rotation steps, each row followed by its count of steps:
The counts run from 0 to 400.
[167 155  74 125 172 127 103  75 180 135 145 117 131 123 133  91 141 139
 130 109 148 115  98  99 100 115 122 172 125 124 121 103 171 121 106 152
 147 118 163  98 127  70  94 155 114 123 118 139 156 146 133 115  76  81
 155 140 135 137 147 128  79  88 137 172 119 139  90 146 138 112 115 132
 132  90 104 181 138 140] : 123
[127 172 133 173 141 109  94  93 123 105  94  77 172 125  78 103 135 130
 102 123 140 106 137 129  97 141 172 108 148 125 147 140 144 149 110 150
 122 156 148  76 147 134 166 132 134 117 109 117 124 164 130 113  71 104
 114 101 150 180 122 108 106  79 149  87 141 131  91 141 114 105  87 138
 132 141  99 176 148 134] : 141
[203 147 131 119 153  87 146 101 111 112 134 152 133 118 115 135 145 138
 141 107 132 190 127 113  98 100 115 138 144 181 125 137 180 124 123 113
 180 122 130 111 105 123  91 119 125 104 136 134 129 163  88  87 134  71
 154 149  99  98 186 133 111 136 198 154  97 127 125 120 156 111 129 129
 120 138 129 100 123 163] : 190
[141 119 171 167 125  97 131 130 122  81  88  88 175 131 113 162 111 133
 148 166  66 150 111 130 104 169 151 107 175 149 139 155 150 146 155 113
 134 159 125 134 127 156 146 118 147 100 117 105 122 168  92  91 122 118
 122 123 121 145 144 104 121 110 196  74 126 112 113 150 141 126 133 153
 140 177 105 115 167 118] : 211
[189 134 119  83 118  97 137 152 146 135 128 159  87 115 134 119 111 103
 144 106 157 174 161 103 132 109 158 147 149 156 121 103 121 141 106 122
 141 111 122 143 110 118 146 102 105 115 107  92  86 140 106 124 162 163
 135 103 103  79 145 156 139 159 125 132  76 109 116  93 127  72 172 113
 140 157 121 105  73 176] : 37
[144 148 140 167 140  77 118  98 151  96 104  69 154 119  98 136 121 122
 112 154 101 124 109 113  89 159 159 123 173 100 106 112 132 144 125 135
 136 172 130 108 142 142 161 125 128 105 118  96 123 161 116 104 101  95
 103 112 133 163 157 106  85  66 170 120 115 140  92 163 120 100 107 167
 155 147  89 146 163 125] : 136
[169 122 144 164 143  89 128  90 146 109 108  75 141 126 105 124 120 133
 128 158 111 115  64 113 102 155 133 137 167 106  93 105 145 147 139 137
 161 147 144 133 128 125 113 126 136 114 117 120 128 157 107 117 106  88
 113 117 113 140 176 110  94  79 190 158 112 168  84 155 135 119 138 177
 157 136  76 122 169 105] : 132
[140 130 124 158 137 188  81 131 143 114 147 131 132 156 131 126 115 112
 179 118 133 125 133 121 146 154 141 156 115 168 182 128 154 140 154 109
 109 138 186 123  98  90  66 121 158 118  99 128 153 142 126 116  91 179
 174 103 174 121  81 131 121 161 116  86 148 121  92 120 164 120 165 106
 116 139 115 153 143 114] : 9
[203 135  95 112 110 123 131 144 162 145 159 151  92 128 116  72 130 110
 166 105 200 131 117 108 135  89 118 160 127 151 127 116 160 160 119 144
 137  80 152 121  80 101  65 104 127 143 117 129  92 119 128 159  97 119
 146 105 117  85 135 143 139 134 140 146 113 155  94  88 150 107 149 121
 149 127 112 116 102 146] : 380
[171 156 157 178 131 120 106 101  75  98 103 100 150 130  50 100 142 122
 129 104 188 114 139 137 118 108 148 117 139 171 156 155 165 166 132 142
 127 128 154  82 122 138 100 109 148 129 105 149 111 150 121 140  79 117
 130  93 132 156 131 111 143 118 171  90 137 164  90 111 130 117 112 139
 124 151 108 113 146 119] : 147
[157 167 107 139 139 123  92 104 160  80 151 112 103 106 119 134 125  77
 145  97 162 140 181  97 105 129 170 181 142 128 143  99 135 135 138 117
  75 161 151 100 123 118 108 111 126  97 101 114 128 131 156 126  92 186
 130  98 174 163 114 135 104 120  98  93 118 140  78 134 125  67 134 139
 155 136 128 132 130 129] : 80
[165  87 134 100 124  89 159 165 145 135  78 126 136 127 161 143 104 150
 153 148  74 159 105 122 128 141 155 124 175 153 113 139 134 139 103 140
 162 103  99 161 135 115 174 129 107 126 109 101  97 158  80 113 175 118
 142 138  68  79 153 138 146 140 173 115  88  89 136 125 135 131 153 124
 135 159 110 127 113 142] : 249
[173 101 112 142 111 135 122 142 166 111 128  96 106 121 128  95 108 109
 187 137 155  84  91 120 135 127 144 177 149 126 122 113 142 173 146 157
  95  92 145 148 109 106  75 113 133 144  92 142 102 113 145 186  92 168
 136 103 124 128 116 124 147 116 137 113 124 167  75 120 131 129 162 151
 171 137  95 123 150  82] : 90
[128 169 133 170 143 102  97  95 134 104  93  77 170 126  83 113 132 129
 103 130 129 107 135 124  91 145 168 110 155 119 139 132 141 147 111 148
 121 164 142  79 149 135 172 132 129 115 111 108 124 165 126 108  77 102
 109 103 149 178 125 108 101  71 150  92 134 127  93 147 110 102  87 140
 135 145  98 175 149 136] : 140
[136 123 167 168 123  93 130 132 124  78  88  89 175 129 116 165 115 129
 144 162  64 149 126 132 103 169 160 110 174 147 145 158 146 145 150 112
 128 166 123 125 128 158 158 118 144  96 119  99 118 171  96  91 123 120
 121 121 126 148 140 108 125 109 188  65 129 107 116 151 137 120 127 147
 142 178 112 121 161 124] : 212
[146 139  61 104 128 102 129 134 230 154 143 123 135 122 161  80 118 137
 145 149 116 119  94 101 100 131 127 147 140  88 109 103 144 140 104 148
 141 110 141 135 109  96 144 137 108 122 133  88 116 140 130 119  89  84
 128 132 124 116 136 131  85  73 131 157 112 106  99 136 130  96 124 127
 162 124 100 190 115 165] : 391
[142 112 174 173 125 101 131 128 120  84  88  89 177 136 115 161 111 138
 153 170  66 146 101 133 108 172 141 111 172 152 139 153 153 146 160 112
 140 156 132 136 123 149 135 122 149 103 120 111 123 171  91  96 122 116
 126 123 119 142 148 105 125 112 199  84 127 117 111 151 146 134 139 151
 139 172 101 114 170 108] : 210
[216 144 119 107 138  80 139 108 120 137 119 135  95 108  99  98 135 115
 122  94 192 148 126 106 115  82 140 148 152 150  98 103 142 147  96 152
 162 100 126 116 122 115 118 108 104 128 108 130  92 138 112 138 133 108
 129 112  86 101 179 138 132 124 159 169  78 158 104 101 121  92 134 139
 143 131 110 100  98 159] : 112
[188 132  81  99 109  83 148 147 216 133 164 136  93 115 158 104 121 109
 164 141 135 150 109  94 105 119 117 169 145 105  92  93 144 143 119 127
 139 107 131 141  83 113  99 109 110 118 132  94  96 120 125 131 109  97
 130 127 115  91 156 143 101 100 143 161  98 136 100 127 148  92 141 143
 181 132 113 123 118 154] : 386
[138  96 134 138  90 121 127 180 189 105 129 108 109 133 158 151  90  98
 190 166  87 137 123 115 135 176 159 149 161 120 131 117 119 158 152 111
  93 137 130 163  99 132 121  98 140 113 100  87  98 125 119 135 127 181
 131 101 142 103 103 133 130 136 130  72 120 115 104 131 152 112 174 139
 170 171 106 121 144 105] : 18
[195 150 118 122 156  83 139 102 135 103 144 148 133 115 129 149 143 133
 137 111 113 199 138 106  87 111 113 147 147 168 126 131 178 111 130 103
 167 140 126 106 107 125  92 123 119  92 142 122 138 163  93  75 130  71
 154 155 113 111 186 131  98 128 188 151 102 119 122 136 159 104 119 131
 128 133 135 105 127 165] : 192
[124 138 141 142 121 110  98 155 132 104  95 109 116 128 121 156 116  98
 133 109 119 139 192 117 130 153 205 132 161 146 153 131 105 147 100 129
  90 148 119  99 151 129 184 112 118 116  77  96 101 144 119 126 138 192
 136  89 151 136  89 143 140 147 107  40 118 101 116 125 127 101 124 111
 132 164 120 148 115 133] : 293
[180 148 174 156 142 127  99  90  81  93 109 106 117 123  63 124 113  96
 128 108 177 131 140 111 129 135 169 141 153 160 130  98 124 151 149 120
 136 158 160 129 128 130 116  98 144 105  92 122 115 155 119 120 123 184
 115  74 132 144 143 120 124 141 144 126  99 155  76 114 115  73 170 153
 128 157  98  93 128 121] : 73
[115 121 110 115 101 146 112 179 171 150  95 117 145 138 141  90  99 128
 159 135 130 102 135 130 150 144 179 118 141 133 157 139 120 164 103 157
 106 100 137 139 125 103 185 123 124 144  92  94  90 140 127 148 113 173
 136  93 127 112  75 138 155 134 104  67 125  86 106 103 119 113 148  94
 139 162 102 185  99 145] : 26
[169 124  86  94 156 163 107 110 173 156 138 148 117 139 159  86 111 136
 160 108 146 123  90 100 140 124 126 176 117 148 134  93 150 122 120 142
 155  97 173 154 114  48  94 145 123 129 106 127 150 148 126 118 117 141
 164 129 119  96 126 141 103 137 117 178 106 115  87 113 136 106 178 108
 122 107 101 172 110 146] : 48
[174 139 143 166 139 118  97 102 155 102 161 113  89 139 110 154 118  90
 145 131 133 146 121  92 121 163 142 169 143 120 114  73 129 133 149  94
 138 175 168 118 107 112  64 105 142 102 103 109 141 134 110 107 118 153
 134  92 161 114 144 131  80 128 138 144 108 165  86 145 164  95 161 157
 148 131  93 109 153 111] : 346
[185 139 149 163 150 137  92  87 123 120 149 121  94 147  93 135 123  98
 134 111 160 136 113 100 136 149 135 159 131 146 123  77 138 132 142 106
 164 159 181 117 110  97  54 111 147 111  98 127 145 146 106 111 121 147
 147  85 148 108 145 130  92 145 144 159 107 168  79 128 162 103 170 143
 124 128  89 109 144 115] : 343
[176 123 123 151 158 126 117  81 150 131 124  94 142 138 111  98 128 143
 138 138 130 102  52 116 116 134 117 154 142 124 110 107 163 142 130 149
 166 122 169 134 122  88  77 142 136 126 117 144 148 150 115 124  92  85
 138 127 115 131 161 110  93  89 174 176 120 166  80 145 140 135 138 158
 138 113  80 149 165 106] : 128
[163 146  69  83 156 152 106 118 186 152 150 159 110 127 167  96 117 127
 154  98 150 140 132  97 130 116 140 179 121 146 144  90 145 117 103 141
 138 103 161 131 117  59 118 144 110 122 109 112 141 143 130 113 118 147
 166 130 132 103 121 151 101 139  95 161 102  98  98 116 133  86 156  96
 123 108 117 181  92 171] : 45
[158 127 159 160  84  98 121 159 135 120 105  92 115 135  82 108 109  96
 142 144 159 111 125 124 137 144 169 112 163 116 119 120 111 187 127 137
 123 127 137 128 110 152 143  81 138 134  96  92  67 127 114 160 115 155
 100  63 123 115 118 122 148 118 147  86 114 155  90 106 128 101 148 149
 163 178  84 106 125 117] : 364
[178 135  75  99 116  81 147 142 226 135 162 134  99 113 161 100 119 114
 162 147 127 150 106  92 103 122 121 163 149  98  94  91 145 142 116 131
 138 111 129 138  92 109 110 116 109 119 135  88 102 124 125 129 109  94
 128 127 116  94 153 142  95  92 142 160 100 128 100 128 144  92 139 141
 180 131 110 135 117 156] : 387
